Rotation paths and how fast each direction turns (deg/step):
Each turn is a multiple of 5 degrees from 10 to 175, or 0.
Each row of a path follows its step; steps can be skipped.
Rotation 1:
step 0: [ -6  -7  11   9 -13   1  14   4 -16  -3  -7  -4   4 -11  -1  -4   5   2
 -19  -2   5  -5  12 -15  -2  -3  15 -14   8  11  16  14   7]
step 1: [-23   3  -2  12  13   9  10  -4  -7   9   2   5   3  12   7  -1  15   8
   4  -5  17  -1  -1 -10   3  -5  15  -7   1  17  -5  16  -5]
step 2: [ -6  -4  -5  17  -9   9  15 -11  11   7  12  -2 -13  -6  13  -3 -11   2
 -14  -4  13  -9  -8 -10  10   2   9   4 -10   5   5  17  12]
step 3: [-21  10 -11   2  -1  10  13  -7 -14   7   9  -9 -11  -9  -7  10  -3  -3
  -8  10   4   0   8  -6  12   2  12 -24   2   2  12  -1   6]
step 4: [-11  16 -16   2   6  14  18   5  -2   6  11  -5   0  11  20  12   1   6
   3 -15  -1   5   5 -17   4 -10   0  -2 -13  -4   3   4  -1]
step 5: [ -4  15   2   3 -16   3  10  -3   6  -9   7 -16  -7  -8   8  10   8  10
 -24 -12  -3   3   1 -15   8  13   3  -2   2  -1  -4   3  20]
step 6: [-11   9  -7  -1  -6  16  -2  -7 -11  -7   1  -5  -7   3  -2  14  24   6
   8   2   7  -4 -10 -22  14   4   5 -16   7 -10  -6  -4  -4]
step 7: [  6  -2 -15  11 -21  16   8   0  -3 -13  -5  -4   7  -2  15   8   1  -4
   2 -13   6  -7   2 -26   0  -1   0  10  -1  -8   9   9  -5]
step 8: [-10   7  -1  19 -10   2  -3   1 -12 -16  -6  -7  13 -10  -6   7   9   4
 -22   3   1   1   5 -18  -4  -1   8 -10  12  14   1   8   0]
step 9: [ -7  -6  -3  11   9  11  -2  -5   0   6  -5  -2   9   4   5   3  17   7
  -1  -7  16   1 -18 -22  13 -20   9  -4  -2  10   0  12 -10]
Directions:
[ 2  5  2 -5  2 -2  4 -2  0  3  7 -6 -2 -1  4  6  0  6  1  2 -1  4  1  1
  1  2 -7  0  1 -6  3 -3  1]	45
[-2  0  5 -7 -2  1  1 -4 -1  3 -6 -1 -4  2 -3  2  3 -3  5 -3 -1  1  6 -3
  4 -2  0  4 -2  3  6  1 -5]	120
[ 5 -1  4  3  0 -2 -1  6  1  0  6  2 -3  2  3  0 -1  0  6  3 -4 -3 -1 -7
  4 -5 -1 -2 -6  3 -2  1 -3]	145
[-2 -6  4 -2  2 -7  4 -2 -2  5  2 -1  2 -1  3 -6 -3  3  0  5  7  0 -1  0
 -3 -3  1 -1  3  3  3  6 -3]	35
Rotation 2:
step 0: [ -7   6   3   1  -3   0 -29   2   9  16  -1   5   3  15  11 -14   0   1
   4   5 -11 -10  18  -3  -3 -12  -8  -3  -3  -9  -4  -6 -10]
step 1: [  5  -6  -8  -1   0  -6 -20   7 -10   2   0   8   5   3  -2 -11 -10  21
   5   8 -18  14  13   3  11  -3   2  -3   4 -22   2  -4   2]
step 2: [ 17  -8   5  -1  13  13  -3   9   7 -13  -1  10 -14   1   3 -19 -14   8
   2   2  -5   4   1  13   9 -11   5   4  -4 -15  -2  15  -1]
step 3: [  1   2   6   4   7   6 -11   7  10  -4 -14  11  -7  11  18  -4 -13   9
  -7  15  -2  -9   2   0   4   1  -2  22   1   9  -1  11 -16]
step 4: [ -7   2  -4   1  14  -4 -14  18 -16   2 -14  -2  -3   3  16  10  -5  18
  -3  11  14   4   9   1   6  12  -4   0  11  -5   3   8  -7]
step 5: [  8   3   0   6  14   2 -10  12  -6   0   0 -12 -25  11   2  -1   0  -3
   7  16  16   1  10  11 -10  -3   4 -11   7 -13  -4   9   9]
step 6: [ 13   6  -9  15  -1 -14 -14  -1   6  -9   0   0 -15  19   3  14  -2   3
   6  17  -6  -4  11   7  -8 -13   9   7  -9   8  -2  -1   1]
step 7: [  4  12 -14   6   6 -20 -12   4  -6 -13  -6   9   5  -5   6  12   2  16
   6  -2   5  -3   2   0  12 -20  10  -1  -6   1   9  14   3]
step 8: [ -3   5  -4   5   5  -2 -11  -6   2   5  -6  13 -10 -15   2 -13   5  -4
  12   1  14  -9   7   5   1 -15   8  -1  13   2  10  26  11]
step 9: [ -4  -9 -17   8 -11   1 -21 -18  12   6 -13   4  -9   3   7  -8  -2   8
   7  -1   5  -1  13  12 -11   5   4   1   9  16   3   4   1]
Directions:
[-4  2 -3  0  4 -2  3 -1 -2  3  4  0 -3  1 -2  0  0 -1  1  2 -5  5  0 -6
  8  2  0 -7  5  0  2  7 -1]	110
[-2  3  2 -2 -1  0  5  0  0  1  0 -3 -3  8  2  6 -1  2  5 -2  6 -2  3 -3
 -3  3  0 -2  5 -4 -6 -3 -4]	60
[-2  2 -1  4 -3 -8 -6 -5 -4 -3 -2 -4  1  2 -1  1 -5  2 -1  0 -5 -3 -4  0
  3  2 -6  1  2  4 -1 -4 -6]	120
Rotation 3:
step 0: [  0  18  -6  -7   6   4  16   2  -5   1   2  -3 -10   7 -14  -7 -15   0
  -7   0  -7  -5  -3  -3 -10 -22 -12   3  -9   7  18 -12   5]
step 1: [  9   5   8   9  -5   2  11  -8 -10  10  -4 -14   0   5 -11 -18   0  -3
  -2 -17  -8 -11  -1  -8   0   6 -17 -10   5   5   9 -20   1]
step 2: [ -1   9  -1   1   3 -22   8  -9   8  18 -10   3  -6   5  -9 -18  10   9
  -2 -12   7  -3  -5   7  -7   6  -7  -4  11   3  17   5  12]
step 3: [ 18   4   0 -11  13 -10  -2  -4 -14   9  -8  19   3  -7  -2 -10   2   3
  -9 -17  11  11   3  10   7   2   0   1   2  17   9  -7  -4]
step 4: [  1  13   3   1  10   2  -7  11 -18  10  -7   3   4   1   3 -19   8   4
   1  -5   5  11  -5  -3   8  15  -9  12   9  -1   1  18 -19]
step 5: [-11  18  -3  -1   0 -15 -13  -6 -17   0  -6   5 -15   3  -2  -4  -5 -10
   5   6  17  13  11 -14   4  -8   4   6   4   4   3  14 -10]
step 6: [ -4   4   9   2  10  15 -11 -12 -17  -5  21  -2   5   2   1  -3  -2 -12
  12  -6  19  -6   4  -8   3 -10   1   0   0   5  16   9 -11]
step 7: [ -2   2  15   8   7   7  -5  -8 -21   4   3 -20  -7   1   7   0  -3  12
   3  13   3   2  -2  -9 -10  -3   3  -7  -2  -4  19  15  15]
step 8: [  7  12  12   2 -12   2 -10  -9 -16  -1  10  -3  -3  -9 -16   9  -7   9
  -2  -2  13   3  -3   8 -13  -9   3   0   9 -16   7 -11  16]
step 9: [  9  23   6   0   6   4  -1  -4   5  -9   9  -9   6 -12 -11  -5  -5   8
 -10  -9  -3   4 -12   7 -14  11   7 -13 -11 -14  12   0  -7]
Directions:
[  0  -1   2   3   3  -1   1   6   1 -11   1  -2   3  -1  -2   2  -4  -2
   2  -3   0   1  -1  -1  -6   1   4  -2  -2  -5  -4   0   7]	25
[-3 -3  0  7  5 -5 -5  3 -3 -3  1  4 -1  0  6 -4 -1  1  3  5  4 -2 -5  0
  2 -3  3 -1  4  2 -2 -2 -5]	40
[ 0 -5  3  0  4 -1  5  1  3  3  0  1 -1  4  6  4  1 -2  0 -2  7 -4  4  3
  2  3  5 -1 -2 -1  9  0  1]	90
